One turning vector, and how many ticks it has turned
The counts run from 0 to 145.
[ -1 -11   1   7   3  -4  10  12   1   4   1   1  -4   6 -20  12  -6  -8
 -20  10 -19  -3 -19 -33   8   7 -12  18   3  -1 -13  -4  -2   1 -15 -17
   3 -12   0  16   0 -12 -21 -11 -19  -2  -4  13  -5  -3 -17  -1   1  26
  -3  17   1  -5  28  11   8   2 -11  -5  -5 -27  -1 -13   6  14  17 -15
   6 -20   4 -13 -17  -7  -1  10 -26  -1  -7  46   5  -5   7  13]  123
[ -9  -7   0  -3   1  -7  -6  16 -10 -21   7  11  -5  -6 -23  17  -7  -6
 -17  25 -14  -8 -24 -24  13   7 -10   7   3  -8   1   7 -24  10  -1 -25
  -1   1 -10   5   7  -7 -20   1 -19 -24   1  23  15  -3 -25   2   4  23
  20  15 -10  -5  18  22  -4 -12 -14  -1  -7 -27  11  11   7  10  19 -13
   2 -10   7 -18  -8  -8  -1  -3  -7  -5   3  41  -7   2  13  19]  9
[  1   2  -2  -1  12 -16  11  15  -6  -7   3  -1   0  -5 -23  13 -13 -14
 -22  12  -9 -15 -20 -24  10  13 -12   4  -8  -9   0  16 -26  -7  -9 -27
   8  -5  -8   8  -2  -2 -15  -5 -17 -16   0  20   3  -9 -11   5  -1  26
  26   3  -2  -5  17   4  10 -15 -15   4  -3 -29   4 -12  17  -7  22 -26
   1  -8   8  -7 -17   3   3 -11  -3   0   6  31   4   5   8  11]  118
[ -1 -21   3   7  13 -10  -2  14  15  -1  -9  17  14   7 -13   9   3   9
 -15   0 -17 -16  -9 -31   6   3  -6  21   6   5   0   9   4  -7 -18 -11
   0 -15   1  22   4   5 -18 -14  -5  -9  -2  10   4   5 -28   0  -6  20
  23  19  -1  -9  21   3   7   2 -10  -6  -4 -29  -1 -10   1  25   7 -17
  -6 -14  -6 -13 -13   2  -5  15  -8  -6  -5  42   2   4  -6   9]  73
[ -5 -18   6   5   5 -15 -11  18  -6  -5   6  15  -5  -6 -23  20  -2  -5
 -14  11 -18  -2 -11 -35   8  -9  -4  17   2  -3  -7  -2   4  -1 -22 -15
   0  -9   0  15  13 -22 -20  -1 -31 -15  -3  18   2   1 -23   2   5  20
   8  18  -6  -3  18  13  10   4 -15  -6  -9 -14   6  -4  -5  20  10 -14
  -4 -18  14 -14  -9 -11  -7  17 -23  -8   1  40   0   4  14   9]  17
[  0 -16   3   4  -5 -17  -1  24  -8 -11  -2  11   6  -3 -30  12  -1   8
 -20  15 -11   4  -2 -24  13   1   5  15   1  -4  -2  -2   9  -7 -16 -24
   2 -18   6  16  11  -9 -19  -2 -20  -1  -4   9  10   4 -20 -16   2  31
   9  16  -8  -7  26  18  -4   1  -7 -12  -8  -9  11 -11   7  18  12 -10
  -7 -22  10 -15 -21  -1  -1  12 -23  -4 -16  29   0   7   3  21]  132
[-10  -5   1   4   4 -13   1  14  10  -8   2   6  -5  15 -22  16  -1   4
 -11  -9  -7 -12 -19 -35  13   7  -7   5 -19   1 -19  16 -16   1 -12 -15
   6  -2   1  10   2  -1 -12  -2   3 -23  10  23   6  -1 -22 -17  -3  28
  24  14  -8   8  21  19   1 -18 -12  -5  -4 -23  -6  -6  11  18   9 -22
   1  -6  10 -12 -18   3   5   2   0   6   6  47   3   7  11  14]  68
[ -2 -11   2   0  12 -21  -1   7   5  -1   0  13  14  -3 -19  17  -3   0
 -19  -1  -8 -25 -21 -36   6   4 -15  13  -9  -6  -3  22 -13  -5 -15 -16
   6   0  -5  14   2   5  -9  -3 -13 -29  -4  24   4   5 -25  10  -2  14
  39  22  -8   1  10   3   9 -21  -9   2   1 -29  -4  -9   9  10   5 -31
   4 -10   2 -16 -10   3  -7   7   3   0  12  38   6   1  10  11]  79
[ -6  -2   0   8   3 -13   4  14   1 -19  -4   4   2   5 -22  12  -9   4
 -21   3  -4 -18 -13 -19  11  18  -1   5 -14  -6  -9  22 -23  -1 -10 -24
   3  -9  -3   9  -1   8 -11   2   3 -30  10  17   8  -7 -21  -8  -3  25
  28  13  -5  -1  21  14  -3 -18  -8   6  -2 -22   2 -14  18  15   9 -16
  -2  -9   1 -16 -17   9  12  -6   4   1   9  38   5   4   9   9]  69
[ 11 -16   2  15  18 -13   0  12   5   7  -9  11  11  -8 -17  12  -8   1
 -27   5  -7 -15  -9 -27   3  -1  -8  19 -11  -6   5  16  -2 -20 -20 -15
   7  -8  -8  22   5   6 -19 -18 -14 -19  -1  21  -2  -3 -25   6   2  16
  28   1  -7  -4  19  -2  13   3 -18   2   2 -23   1 -16   3   2  12 -17
 -11  -9  12 -10 -13   1   3   6 -11  -1  -6  30   1  10   7   6]  110
[ -6 -11   2  12   3   3   2  11   3 -16  -5   8   4   9 -15  11  -4   3
 -22  12 -13 -16 -17 -15  21  11   0  13   3   9  -6   7 -12  12  -8 -12
   4 -15  -7  19  -2  -1 -19  -6 -13 -20  10  15  10  -6 -27  -1   4  27
  12  13  -2  -9  31  20  -8  -4 -13   0  -6 -21  -3   0   5  22  16  -9
   0  -9  -7 -12 -17  -3   4   0  -8  -7  -3  47  -6   2  -1  17]  75
[  1   0   8   9  14 -16   6   8   6  -7  -3  12  10   1 -21  10  -4  -8
 -22  -1 -18 -29 -16 -25   4   7  -8   5  -4   1  -6  21 -17  -7 -17 -13
   6 -13  -6  16  -6   9 -12 -11  -7 -25   3  21   2  -9 -26  12   1  19
  37   9  -8  -8  18   1   9 -15  -7   8  -5 -32   1 -21  13   8   7 -27
   0  -8  -5 -19 -13   5   0  -4   2  -1  12  33   3   2   6   4]  80
[-12   3   4  -3  -3 -16   2  22 -13 -25  11   0   0   7 -29  18  -6   3
 -13  13  -6  -7 -18 -20  10  10  -5   5 -12  -5  -3   8 -19   3 -10 -24
   4  -8   0   3   5  -8  -8  11 -10 -17   2  13  11   0 -12 -11   1  26
  22  24  -9  -1  19  21 -10 -23   1  -2  -9 -17  10  -4  13  14  12 -20
   5 -15  11 -16 -21  -5  -1   2  -6  -1   5  34   4  -2  10  17]  58
[  9  -7   6   6  13 -22   1   9   4  -2  -7  10   7  -9 -18  12 -20  -7
 -24  11 -15 -18 -12 -29   6   9 -20  14  -1  -7  -2  17  -7 -12 -20 -16
  -5 -10  -3  17  -4   0 -20 -10 -18  -7  -2  24   0  -7 -18  13   2  27
  17   2  -1 -11  19  -6  15  -4 -15  -6  -9 -33   4 -21  10   3  13 -22
  -5 -12   4 -12 -20   5  -5   1 -13  -1   0  39   6   2   4   6]  13
[  4 -15   0  -4   6 -18  -2  17   4 -11  -4  20  15 -17 -20  11 -13   5
 -25  18 -15 -17  -8 -14  11  13  -6   9  -7 -10  11  18 -11  -8  -6 -22
   4  -9 -13   6   5   7 -24  -9  -7 -14   3  13  13   2 -21  12   1  31
  31   5  -9  -6  18   7   0  -8  -9  -3  -9 -23  11 -15  11  -3  11 -23
  -7  -7   0 -23 -12   7   5  -1  -2  -1   1  27   2   9   1   6]  3
[ -2   2  10   6   9 -34   9  22 -11 -10   1  12   8  -4 -32  17   4   6
 -16  -3 -10 -13  -5 -32   2  -1   6  15 -13  -7  -7  16  -2 -13 -26 -17
  11 -11   3   8   4  -1 -12  -2  -8 -26  -5  17   6  -3 -20  -8   7   9
  35  20 -14   3  16   8   8 -16   2   0  -1 -12  16 -19   3  13   2 -23
  -7 -18   6 -15 -22   5  -8   8  -4   5   7  22   7   8   9  14]  60
[ -1  -7   7  -6  -2 -34  -6  21  -6 -13   6  11   9 -10 -30  17 -16   1
 -12  19 -10 -18  -7 -26  11   3 -12   9 -12 -19   5  19  -4  -4 -16 -24
  -1  -6   1  13   2  -1 -20  11 -19 -20   0  19   8  -1 -23   6   0  21
  29  15  -8   2  10  10   5 -19  -2 -14 -14 -19  15  -6  11   3  12 -27
  -8  -8  14 -14 -16  -1  -2  -6   0  -5   9  23   9  -3   8   8]  89
[ -3 -17   3   2  10  -6  -3  27 -16 -11  -5  18   2  -3 -20  18  -5  -1
 -19  25 -16  -2 -16 -19  11   2   5  13  11   3   2   3 -11   3  -9 -20
   0  -5  -9  15  12 -16 -22  -5 -27  -6  -6  18  12  -1 -27   0   4  23
  19  13 -10 -10  20  20  -6   6 -13   2  -4 -21   2   7  -2  11  11 -10
  -1 -15   1 -16  -8 -13   0   9 -19 -14  -6  42  -8   5  10  20]  114
[-11  -3  10  -4  12 -21   6  16 -19  -8   2   3   0   5 -25  25   4  -6
 -18   5  -9 -11 -23 -30   2   1   4  14   2   8 -12   7 -12   2 -18 -19
  13  -3   1  10  14 -15  -9  -5 -19 -19 -12  22   7  -5 -20  -2  -3  10
  23  25 -15  -6  17  12   3 -10  -7   7   4 -18   6   1  -1  14   8 -13
  13 -21   5 -15 -10  -5  -5   9 -13  -8   6  40   3   7  16  20]  48
[ 10 -14   9  13  23 -14  12  11  -5   0 -17   5  11   2 -20   9  -1  -3
 -31   1 -11 -10 -15 -20   7   6   2  12   0   7   0  11  -6 -14 -27 -17
   6 -23  -5  19   1   4 -12 -24 -16 -13 -11  12  -1  -6 -28   3   3  18
  27  11  -9 -10  25  -2   6   2  -7   1  -3 -24   7 -19   6   9  13 -14
  -2 -18  -5 -14 -13   0  -2   3 -13  -4  -8  33  -1   8   7  15]  43
[ -5 -14  -3  -3   4 -28   7  21  -5  -6   1   4  10   1 -26  17  -4  -3
 -24  14   2  -5 -17 -21   9   6  -6   8 -14 -14  11  13 -14 -14 -10 -29
   9  -4   2  12  10   6 -17   1 -14 -12 -14  22  18   6 -18  -5 -10  23
  35  10 -11  -1  10   6  -3 -15 -14  -6   4 -23   7   5  12  -2  13 -23
  -3  -8   9 -10 -14   1   1  -4  -5   1   0  33   1   8  12  18]  40
[  4 -20   1   8   4  -7 -13  18   4  -4   2  26  10 -13 -18  10  -2  16
 -18  15 -20  -2 -10 -21  10   6  -5  13  -4  -5   9  10  -2  -6  -7 -24
  12 -14 -10   3  15  -7 -21 -10  -4  -7  -1   6   8   4 -22   6   7  33
  16  22 -12 -14  19  15   1   5 -10  -4  -6 -15  11 -25   9  14   8 -18
  -7 -11  -4 -25 -18   5   0  17 -17  -2  -8  37   2   7   6   4]  102
[  0  -7  10   4  10 -20  -8  10  -1  -5   3  24  15 -13 -21  18  -6   2
 -13   3 -21 -21  -8 -25   2   3 -12  14  -6   0  -2  13  -1  -4 -18 -13
   4 -11  -8   4   7  -6 -18  -8 -12 -15   1   9  -4  -4 -22  15  12  21
  23  20 -12 -14  23   3   9   0  -3   0 -12 -20  14 -31   1  10  10 -29
  -1 -19  -9 -20 -15   3  -9  19 -14  -3   5  29   9   0   8  -1]  91
[  2 -13  11  16   5  -6   4  17   5 -10   0   6   1  -2 -22   8 -13  -3
 -15   9 -14 -13  -7 -27  18   4 -14  16   4   1 -12   1   1  -1 -19 -17
  -5 -26   0  21  -6 -15 -22  -7 -16 -14  16  17   0  -6 -24   3   8  22
   8   6   1 -12  32  15   5   4  -8 -14 -16 -14   7 -20   4  22  12 -14
 -10 -21   0 -11 -20  -2   7   7 -14  -4  -3  33  -1   5   5   6]  93
[  4 -12   4   3   6 -21  -4  21  -4 -16  -1  23  16  -5 -22  14   2   9
 -24  10  -5 -16  -5 -25   9   1   9  10  -5 -11  10  13  -2 -13 -20 -17
   5 -19  -3  16   9  11 -19  -6  -7 -21   2  15  15  -2 -32  -2   3  23
  38  11 -12  -4  19  15  -5 -11  -3   2 -10 -15  21 -14   5   4   4 -17
 -12 -15  -2 -17 -19   8   4   6  -7  -3   0  18   3   9   7  12]  71
[ -9  -1  15   7   4 -15   1  12  -7 -16   4   0  -4   1 -24  18  -8 -10
 -13  11 -13 -17 -18 -28  13   1 -12   8  -3  -3 -20  10 -20   5 -13 -15
  -2  -6   1  12  -9 -12 -18   4 -18 -31  12  28   7 -13 -21   1   8  12
  18   3  -9   6  23  16   0 -16  -9   0 -15 -14   3  -3   9  12  11 -17
   1 -14  12  -6 -14  -6   0  -5  -5 -11  11  38   1   2  13  13]  87
[  6 -13  -3   1   4  -5   2  16   7  -1  -8  12   5  -3 -15   8 -15  -1
 -25  21 -17  -7 -14 -20  18  14 -14  13  -2  -4   2  11  -9  -3  -6 -29
   1 -20  -1  20   0  -1 -25 -10 -17   2  -4  13   9  -1 -21   3  -5  36
   9   3   3 -13  27   9  -1   6 -16  -7  -9 -29   5 -10  12   8  18 -11
  -1  -7   4 -16 -15   2   7   1 -17  -3 -11  43   1  -1   4   9]  112
[ -7  -8   2   4   4 -13  -6  13  -1   4   4   6  -1  -2 -22  25  -4  -4
 -13   4 -18  -5 -20 -38   3  -3 -14  15  -7  -1 -21   6  -2   2 -18 -18
   0   8   1  11   6 -17 -20   2 -24 -15   2  23  -3  -2 -15  -6   1  20
  10  16  -5   1  22   6   7  -8 -14  -8  -2 -18  -3  -7   6  16   6 -19
  -4 -14  17  -9 -11  -9   1  12 -17   0   3  49   6   1  15  12]  18
[-13  -5   5   5   9  -5   2  15  -6  -6   1  -2  -7   7 -22  16  -1  -2
 -25  -9  -6  -2 -23 -29   6   5  -4  10 -15   8 -19   9 -20   6 -10 -19
  12   0  -2  11   3 -10  -8  -4  -8 -22   2  19  -1  -6 -18 -16   6  22
  17  16  -2  -3  27  16  -1  -7 -11   8   4 -16  -7 -10  13  18  11  -9
   7 -16   8 -16 -12   3   7   9 -12   2  -1  46   3   9  15  20]  135
[-11 -12   0   5 -12 -13 -13  18   8 -16   8  10  -1  -4 -22  18  -7   6
  -8  24 -16  -2 -11 -26  15   0  -9  15  -8  -7  -3   4  -4   5  -8 -21
  -2  -4   0   8  13 -19 -21  10 -17 -10   8  16  10   2 -18  -2   2  31
   5  16  -6  -1  22  24  -5  -5  -8 -16 -10 -17   5   3   8  21  13 -14
  -6 -15  14 -16 -19  -4  -3  10 -13  -6  -2  35   1   0   5   8]  95
[ -4 -15   7   3   3 -15  -4  18  -7 -13   3   8   7   3 -25  16   4   3
 -19  18  -8 -11 -12 -25  16  -1   2  12   1  -7   6   7 -12   6 -11 -19
  -3  -2   1  15   6   2 -17  10 -16 -30  -2  23  19  -1 -33  -6   0  16
  35  14  -6   7  19  24  -5 -14  -9  -4  -3 -18   8  17   2  11   8 -13
   0  -8   7  -8  -9  -4   2   3  -3  -7   8  30  -6   1   7  21]  77
